In the rows, 128 means zero.
A state moves one step at a time under one of 7 hidden systems, and each row is a state written as 20 numbers. Each run below is a few steps of one system.
run 1, molid:
[[ 28  98  95 111 124 169 107  75 124 149 124 102 156 136  94  93 131 101
   85 148]
 [120 139 133 108 134  85 121  60 189 161 108 141 159 137 157 103  75 156
  145  58]
 [124 155 133 167  80 127  65 173 139 163 100 190 173  80 126 110  84 127
  159 147]
 [ 72  64 130 119 142 129  87 192 137 151 159 114 144  79 103 171 141 185
  132 102]
 [160 124 147  96 164 162 141 147  84 156 161 167 128 134 181 199  99 136
  180  84]
 [186 131 128 102 105 152 173 215  70 118  98 103 120 130  88 130  98 126
  151 124]
 [144 159 134 123 135 142 177 159 140  94 133  90 129 182 114 171 223 161
  150 148]
 [111 162  93 128 174 137 205 123  95 136 134 121  92 160 165 108 175  51
  140 158]
 [169 119 137 145 153  94 137  83 154 138  85  71 119 178  87  66 159  71
  114 116]
 [114 171  89 173 137 108  73  82 158  72  87 146 168 152 155  96 166  98
  101 143]
 [ 64  87  98 102 141 106  65 119 168 173 114 144 129 131 142  68 109 117
   55 158]]
run 2, tep, 11 rows:
[[126 153 127 106  97 135 113 162 140 157 106 163 111 183 130 114 139 212
   87 138]
 [101 147 114 118  90 183 183 123 162 150 150 115 174 111 147 146  95  92
  147 153]
 [110 127 150  97 162  56 132 113 122 106 102 111 120 111  91 121 144 141
  198 128]
 [155 159 133 203 126 140 117 157 117 180 125 172 115 143 142 128 166 133
  133  89]
 [125  78  94 105 160 133 142 169 140 102 147  86 134  98 156 132 109  67
   97 139]
 [150 122 170  98 153 123  80  69 119 106 119 140 122 188 112 148 159 148
  136 155]
 [118 177  84 141  89 179 171 162  81 144 101 145 131 152 129 107 115 143
  104 100]
 [125 112 133 100 122  89 138 136 224 143 129  94 153 113 139 106 109 116
  129 165]
 [102 166 139 159 143 136 101  77  80 106 131 167 143 125 123 160 169 116
  189 136]
 [113 106  94 125 150 109 144 186 105 178 106 122 101 125 126  87 113 144
  100  62]
 [193 118 158 133 125 145  92 118 195 125 145 135 167 135 175 160 105  85
  130 159]]
run 3, mavol (11 x 20):
[[197 171 155 193 111 114 136  98 172  83 141 135 124 128 152 137 166  99
  139 154]
 [ 65 105 100 163 158 105 100 130  91 122 139 140  87  99 124  96 177  86
  100 167]
 [143  82 135 131 139 130 122  56 142 146 137  94 106 153 127 100 102 121
   67  75]
 [151 166 117 136  77 142  96  95 107  72  94 156 154 114 134 101  64 106
  113 151]
 [ 76 105 151 129  82  99  87 133 163 150 136 137 109  99  81 102 132 192
  103 173]
 [ 91 144 126 153 104 169 150  80 120 157 171 154 137  98 157 164  93 159
  135  68]
 [163 121 145 110 104  93 165 168  97 124 130 135  93  59 121 107  52 113
  163 143]
 [175 103 189 170 113 132  89 133 121 112 170 139  95 117 101 184 169 181
  136 137]
 [ 99 131  75 133 141 149 188 171  79  81 168 127  83 102 175 150 146 131
   87 121]
 [183 105 176  98 131 126 182  82 131 138 152  90  65 160 114 115 126  93
  117 177]
 [140 173 117 196 108 151 123  90  70  55 107 120 129 150  88 122 191 116
  121 128]]
run 4, rudef:
[[130 106 138 144 103 139 108 100 138 149 140 129 147  84 125 122  64 118
  121 100]
 [140 119 151 123 119 110  76 126 113  88 129 154 137  99 122 159 105 166
  149 128]
 [113 120 139 129 103 151 133 170 100 149 160 154  97 111 125 158 129 184
  122 131]
 [157 120 147 107 111 140 191 131 128 118 158  92 113 106 130 157  95 134
  145 115]
 [174 141 156 136 130 100 153 122  96  83 120 116  96 133  95 136 154 138
  164 134]
 [139 126 118 171 119 135 152 161 120 114 136 106  89 133 109 113 183 132
   84 136]
 [132 105 118 128 143 114 164  98 150 103 153  89  99 123 144 109 135  80
   89 153]
 [119 128 136 135 133 112 103  57 105 109 107 130 107 145  99  85 134 107
  104 150]
 [ 96 140 103 158  88 124  91 109 153 124 112 141 137 126 121  88 124 155
   64 125]
 [ 88 128 134 124 101 114 107  95 178 133 157 153 143  84 155 126  91 128
  124 166]
 [ 84 122 150 132 111 125  92  91  95 142 139 160 137  85  97 138  96 156
  172 114]]
run 5, Vasu:
[[188 132 134 140 116 134 160 151 136 105 118  85 129 146 116 127 135 112
  116 125]
 [133 157 122 129 128 117 136 122 134  70 126 129 119 144 138 137 169 136
  127 169]
 [105 132 118 137 138 131 143  94 122 137 131 125  95 164 126 101 163 127
   90 136]
 [137 137 117 156 130 126 125  79 160 122 115 114 151 136 140 102 120  93
  111 103]
 [109 135 126 142 123  91  72 112 140 115 105 160 139 106 128 103 117 136
  124 139]
 [ 85 101 123 139 118 148  88 128 130 171 142 151 137 115 124 127 118 147
  102 112]
 [121 108 131 106 124 143 133 125 126 149 139 129 149  90 145 143  64 114
  149 107]
 [151 122 162 116 111 119 113 159 111 148 120 144 126 105  98 142  99 156
  173 134]
 [125 129 126 132 110 162 161 187 110 132 149 122 126 113 121 162 143 157
  137 122]
 [152 126 136  98 141 127 194 143 125 117 153 101  98 129 144 150 131 109
  148 151]
 [174 146 150 143 133 128 146 112 101  97 119 112 106 163 104 132 168 115
  141 142]]
run 6, mavol (11 x 20):
[[135  64 187  94 145 137 106 131 182 182 169 102 119 163 103 178 162 181
  125 139]
 [115 183  70 119 143 184 184 139  50  80 118 142 157 136 173 170 120 120
  164  75]
 [185 113 160  89 128  65 166 195 176 167 103  94  89 155 100  83 134 123
  140 186]
 [121 154 127 192 151 193  96  87 117 105 143 134 183 168 132 199 220 110
  156 106]
 [ 87 122  58  84 178  59 180 185 132 121  87 101  98 119 153  49 120  91
  101 122]
 [191 112 193 136 132 169  63  40 179 181 122 129 169 209 115 145 136  96
  131 131]
 [ 50 160  35 131 128 118 100 176  80  49  66 132 186  87 112 103 123 129
  130 111]
 [140  92 180  82 126  83 112 116 247 235 140 141 114 167 147 103 108 177
  108 139]
 [ 90 163  99 144 114 228 108 110  46 114 120 162 222  97 131 192  93  89
  203  90]
 [145  90 141  60 141   5 153 236 175 141  96  96  85 100 100  84 101 203
  140 123]
 [170 152 170 169 128 241  95 106 128 169 179 187 173 184 183 241 172 132
  161 111]]
run 7, Popaf (11 x 20):
[[108 144 127 136  85 132 115 155 129 107 125 143 124 119 103 121 146 148
  117 192]
 [ 77 116 122 138 123 143 157  95 141 153 163 116 113 122 125 133 149 145
  110 116]
 [157 145 142 149 117 109 150  97 115 121 138 145 113  96 144 122  94 102
  153 117]
 [139 111 143 160  96 119  93 153 124 115 114 123 123 103  82 113 133 140
  114 150]
 [106 115 120 141 118 150 125 126 141 115 169 131 120 125 150 159 150 157
   90 126]
 [129 123 135 102 117 129 162 105 103 122 152 129 100 100 140 128  81 110
  136 144]
 [152 137 155 153  81 132 117 111 128 120 117 114 134 123  78 120 122 150
  132 129]
 [111 150 112 156 110 126 142 153 138 104 145 138 116 114 147 137 157 157
  110 135]
 [110 102 143 126 132 123 152 112 131 147 166 120  94 101 132 129 123 103
  123 154]
 [145 129 142 156 112 136 116  85  98  97 131 124 129 110 100 132 118 121
  133 110]
 [142 133 119 143  97 110 124 157 138 100 127 133 105 116 131 112 125 163
   91 142]]
run 8, tep, 11 rows:
[[122 185 106 181  70 118 155 150 155 126 104 134 124 141 117  87 166 168
   99 133]
 [ 76 121 111 142 132 112 157  96 171 145 165 120 124  90 165 111 125  77
  117 162]
 [121 114 145 131 164  99  90  42  87 115 114 139 119 121 105 112 114 107
  156  92]
 [153 137 104 159 108 128  86 164 107 133 100 166 124 122 141 103  91 159
   84  73]
 [108  89 128 104 107 152  92 147 173 121 162 130 154  94 155 153  89 133
   93 169]
 [ 96 118 157  86 132 142 125  85  82 110 145 136 132 127  98 179 120 172
  176 125]
 [162 148 138 135  94 125 176 180 114 164 121 131 107 121 113 124 103 182
  147  74]
 [162 113 152 156 110 122 143 169 179 111 166  97 130  83 130 151 140 100
  140 174]
 [108 108 141 136 162 121 138  97  80  85 158 111  84 134 104 151 205 130
  135 146]
 [172 138 125 144 119 142 180 113 115 157 126 118  79 175 137  94 125 128
   76  87]
 [164 134 120 138  92 125 127 110 168  79 118 104 140 120 133  89 102  76
   88 183]]
run 9, rudef, 11 rows:
[[142 104 163 145 118 118 112 136 155 128 150 119 137  88 113 154 118 128
  154 135]
 [116 117 128 135 145 135 125 137  72  97 149 139 106 103 123 162 142 141
  140 112]
 [163 107 138 118 123 126 156 155 118 141 137 117  83 127 125 119 109 150
   99 112]
 [166 129 146 122 110 147 147 106 130  80 140 103 124 135 117 147 133 116
  125 161]
 [ 99 136 115 125 130 102 152 132 104 101 120 113  97 133 100 104 167 148
  120 147]
 [137 132 130 170 112 129 152  98 164 153 147 115 108 133 136 104 140 112
   93 128]
 [118 127 117 135 125 109 109  96 124  86 118 120 139  94 123 107 108  87
  123 153]
 [ 95 107 142 141 129 106  74 105 128 142 131 153 112 128 108 113 144 166
  107 125]
 [110 133 118 142  90 164 127 118 130 130 153 153 137 100 157 132  83 138
   98 123]
 [126 113 159  93 118  94 116 121 138 123 128 130 129  91 109 133  83 156
  162 140]
 [128 143 152 164 101 153 120 125 101 130 146 148 122 124 108 167 152 179
  147 110]]
run 10, nutog (11 x 20):
[[103 107 101  70 169  85 140 157 149 120 121 120 133 106 158 120  98 114
  144 127]
 [159 125 167 125 143 151  90 107 110 187 122 166 138 167 126 149 122 125
  165 113]
 [125 146  77 127 117 147 147 207 111 116  92 118 160 124 129 122 121 141
  122  91]
 [156 112 158  89 158  96 132 148 181 145 138 126 120 156 155 147 153 132
  144 169]
 [109 137 107 123 159 187 141 124  56 142 118 127 148 156 125 151 145  86
  158 106]
 [168 120 115 119 143  75 139 173 155 131  85  96 108 156 118  82 133 146
  102  97]
 [145 160 128 146 141 163 102 110 153 127 128 159 163 174 170 152 172  76
  138 172]
 [ 65 111  88  77 165 100 128 137  90 129  87 110 132 130 101  86 124 121
  130 117]
 [180 141 153 146 137 124 104  89 191 190 116 153 144 180 166 118 122 128
  123  92]
 [ 97 162  82 126 126 143 113 180  94 106  91 154 178  99 144 117 101  79
  163 147]
 [111  86 160  84 158  79  85 138 182 180 119 128 128 150 108 128 141 185
  138 122]]
run 11, molid, 11 rows:
[[130 125 167 163  76 184 167 129 158 181 178 106 117 137  99 157 166 138
  123 167]
 [112 131 117 129 162  91 200 100 100  71 154  94 109  73 141 144 126  86
  177 113]
 [197 137 164 169 129  81 116 130 110 139 113 145  56 162 113  87 160 147
  104 124]
 [134 122 105 176 104 182 116 111 141  69 154 103 149 117 145 143 148  79
   69 161]
 [106  91 134  57 157  63 134  82 134  96 134 113  76 125 133  95 107 141
  101 163]
 [136 166 154 175  75 173  94  40 112 155 122 171 133 155 115 112 110 143
  112 115]
 [ 97 119  94 139  79 101 153 159 175 102 137 101 140  52 138 101  71 145
   96 125]
 [125 107 200 128 128  95  79  96 155 159 167 173 101 109 121 164 143 177
  167 164]
 [110 118 107 167 111 176 138 140  35 116 154 144 115  66 130 150  86 119
  124  75]
 [213  95 168  95 110  94 157 174 170 114 148  99  90 126 131 148 104 185
  114 121]
 [136 168 149 145 106 180 136 107  67  72 156 159 123 122 125 184 162 111
  166 196]]
run 12, nutog:
[[136  92 114 108 118 143 141 148 112 111 117  84 115 127 101  95 107 103
   82 154]
 [157 150 148 122 126 125 125  61 150  87 124 125 138 173 135 142 146 147
  130 133]
 [ 81 172  97 140 104 134 159 125  94 137 112 153 112 125 127  90 132 126
  120 141]
 [126 111 150 143 121  96 122 100 195 157 128 100 143 115 113 103 124 111
  129 134]
 [106 149 120 156 142 129  96 101  96 105 135 170 148  98 151 149 124 111
  161 106]
 [110  93 131 115 113 110 103 169 129 163 124 136 105 100 109 100  97 164
   99 123]
 [156 127 147 126 113 172 122 118 158 119 158 130 166 126 159 181 103 125
  134 127]
 [119 133 123  88 128 113 156 163  68 102 121 134 103 103 108 137 105 157
  160 136]
 [159 122 162 151 107 154 150 133 160 173 149 108 112 160 110 147 163 159
  118 118]
 [130 148  94 142 141 139 175 148  97  71 135 102 129 104 147 142 143  82
  139 132]
 [143  96 165 122 152  83 107 107 121 131 126 117  71 152  89 104 164 139
  110 153]]
run 13, Vasu:
[[158 146 173  85 147  70 124  64 179 120 140 160 116 146 173 137 106 143
  166 158]
 [ 99 153 115 178  92 168  98 134  55 154  99 155 127 130  73  94 144 122
  123 129]
 [112  92 109 125 131  93 155 149 209 124 155  78 140  86 149 130 117 157
  103  91]
 [151 150 167 129 137 142  97  87  97 142 146 199 124 129 162 157 115  86
  180 172]
 [111  85 117 125 115 125 122 166  77 121 105  86 109 108  50 102 120 158
  100  92]
 [178 144 145 132 113 142 152 131 201 130 167 138 143 139 193 178 121 155
  128 112]
 [101 142 121 105 121 136 141 128  57 109 115 144 106 111 104 108 119  80
  156 207]
 [140  97 154 142 130 105 139 115 165 144 135  76 108 153  82 130 168 191
  106  72]
 [152 192  97 163 116 155 160 122 117  95 138 171 141 118 203 142 112  82
  135 134]
 [103  77 149  98 140  68  98 131 135 125 114  98  90 120  72  76 138 120
  107 190]
 [131 146 138 177 123 184 107  66 128 130 151 146 159 160 143 179 159 166
  118  59]]
run 14, Popaf (11 x 20):
[[105 130  97 109 106 114 134 217  99 145  75 126 109 121  86  59 123 111
  114 182]
 [107 107 147 149 151 148 111  68 210 163 156  96 170 169 133 161 186 140
  123  91]
 [125 166  92 109 168  98 146 135  44  90 111 185 103 103 180 118  98  89
  168 124]
 [162  76 164 119 112 116  86 149 176 196  97  89 135 151  67  84 108 132
   96 126]
 [106 168  92 144 140 171 103 118 130  71 134 163 194 138 185 197 157 131
  149 110]
 [109  95 129  47 157  76 166 169 104 172 118 128  64 122 119  90  91 144
  129 148]
 [171 150 160 176 106 199 108  87 157 173 121 127 198 170 116 164 134 104
  158  88]
 [ 99 144  71 101 160  69 152 211  88  54  97 123 121  92 138 118 140 148
  147 124]
 [165  88 186 120 141 149 114 107 177 229 153 125 101 195 124 133 162 123
  114 153]
 [106 164  65 140 148 170 149 120  53  59 103 124 182 110 150 144 112  71
  153  84]
 [175  97 164  75 143  36 125 156 187 147  98 102  79 163 100  75 131 175
  108 151]]

Which system made each of these runs?
run 15 (2 x 20):
[[108 115 120  75 116 132 134 174  98  96 132 131 127  97 122 141  95 135
  139 175]
 [127 122 164 118 108 155 148 100 140 168 142 111 126 165  96 150 145 177
  138 109]]
 : Popaf
run 16:
[[145 117 161 134 127  69 141 105 170 130 143 117  96 108 119 110 128 145
  138 136]
 [111 143 129 185 112 171 110 105  93 125 149 155 136 104 129 149 142 105
  131 126]]
 : nutog
run 17:
[[114 168 123 157 106 144 100  90 102  79 111 143 150 145 106 139 165 148
  131 138]
 [ 78 126 105 118 115  98 160 131 158 150 137 124  96 115 140  86 130 154
   86 137]]
 : nutog
run 18:
[[181 108 154 117 138  95  99 126 180 131 117 120 127 152 136 119 125 131
  108 142]
 [ 91 144 101 120 129 174  97 122  91 110 119 159 158 143 143 141 137 114
  123 151]]
 : Popaf
run 19 (2 x 20):
[[116  81 130 102 154 169 130 132 116 142 138  89 117 180  98 150 176 145
   92 116]
 [145 180  91 102 128 142 187 106 131  84  98 107 154 171 160 119 124 107
  127 114]]
 : mavol
run 20 (2 x 20):
[[135  94 136 101 103 162 154 141 143 139 165 110 107 129 136 144 108 147
   81 146]
 [163 141 145 107 118 145 174  99 102  85 133 103 127 128 120 154 109 116
  157 135]]
 : nutog
run 21, 2 rows:
[[ 71 168  94 129  75  93 168 147 150 104 131 150 108  72 148  85 102 153
  114 169]
 [121 100 196 154 110 133 122  68 139 208 178 142  99 110 101 137 124 129
  157 138]]
 : mavol
run 22, 2 rows:
[[ 79 119  71  77 130 129 181 187 136 142 116 104 122 127 148  94 103 131
   85 133]
 [169 136 188 107 124 149 130  57 161 156 132 117 158 170 114 153 119 115
  180 139]]
 : mavol
run 23 (2 x 20):
[[156 172 148 131  90 123 175  65 121 117 115 123 104 136 115  80 105  71
  141 193]
 [ 84 125 119 172 114  95  93 106 147 103  93  89 146 119  49  84 182 149
  113 121]]
 : rudef
run 24 (2 x 20):
[[123 122 134 187 145 155 191 112 114 179 167 100  78 146 121 120 203  81
  116 125]
 [164 113  94 137 154 102 144 101 117  69  96  75 125 116 126  78 103  47
   88 104]]
 : rudef
run 25:
[[108 138 142 189  59 147 169  82  82 119 168 125  59  90  84 103 137 155
   89 143]
 [135 106 137 167  91  89 165  74 168  98 162  81  84  72 119  92  97 142
   73 101]]
 : tep
run 26, 2 rows:
[[142 104 146 161 125 153 123 142 102 165 145 128 134  93 116 146 103 108
  150  87]
 [170 119 134 121 139 107 130 177 122  83 126 118 126 107 132 156 119 155
  141 107]]
 : molid
run 27, 2 rows:
[[132 113 120 162 121 107  85 136 137 105 112 121 136 109 107 113 136 148
   99 103]
 [115 121 119 116 122 138 110 113 152 131 151 155 127 122 171 131 102 128
   96 145]]
 : mavol
run 28 (2 x 20):
[[ 71 105 149  71 113 121 157 110 181 143 144  78 138 126  86 121 136 113
  150 221]
 [121 166 151 164 146 126 155  54  75 139 130 146 115 150 109 153 166 164
  189  47]]
 : Vasu
run 29, 2 rows:
[[165 122 172 168 121  74  61  99 132  43 131 133 130  84  98 157 144 168
  158 126]
 [ 62 119 110 150  96 166 120 141  90 135 183 173  77 107 146 143 146 189
   61 139]]
 : nutog
run 30:
[[129 110 147 124 131  59  99 130 153 124 109 126 124  91 100  98 104 146
  147 130]
 [120 135 133 187 120 155  91 127 114 135 158 168 136 106 147 164 147 143
  130 107]]
 : tep
run 31:
[[118 129 111 130 119 140 139 122 100  98 130 124 111 113 133 108 124  78
  107 182]
 [108 117 134 128 130 113 105  80 150 136 112 111 126 160  95 100 153 154
  101 111]]
 : tep
run 32 (2 x 20):
[[114 103 124  99 136 110 161 132  88  82 112  62 112 118  59 113 142 124
  141 137]
 [163 154 147 173 132 121 140  75 153 130 146 137  94 176 145 130 185 153
  101 106]]
 : nutog
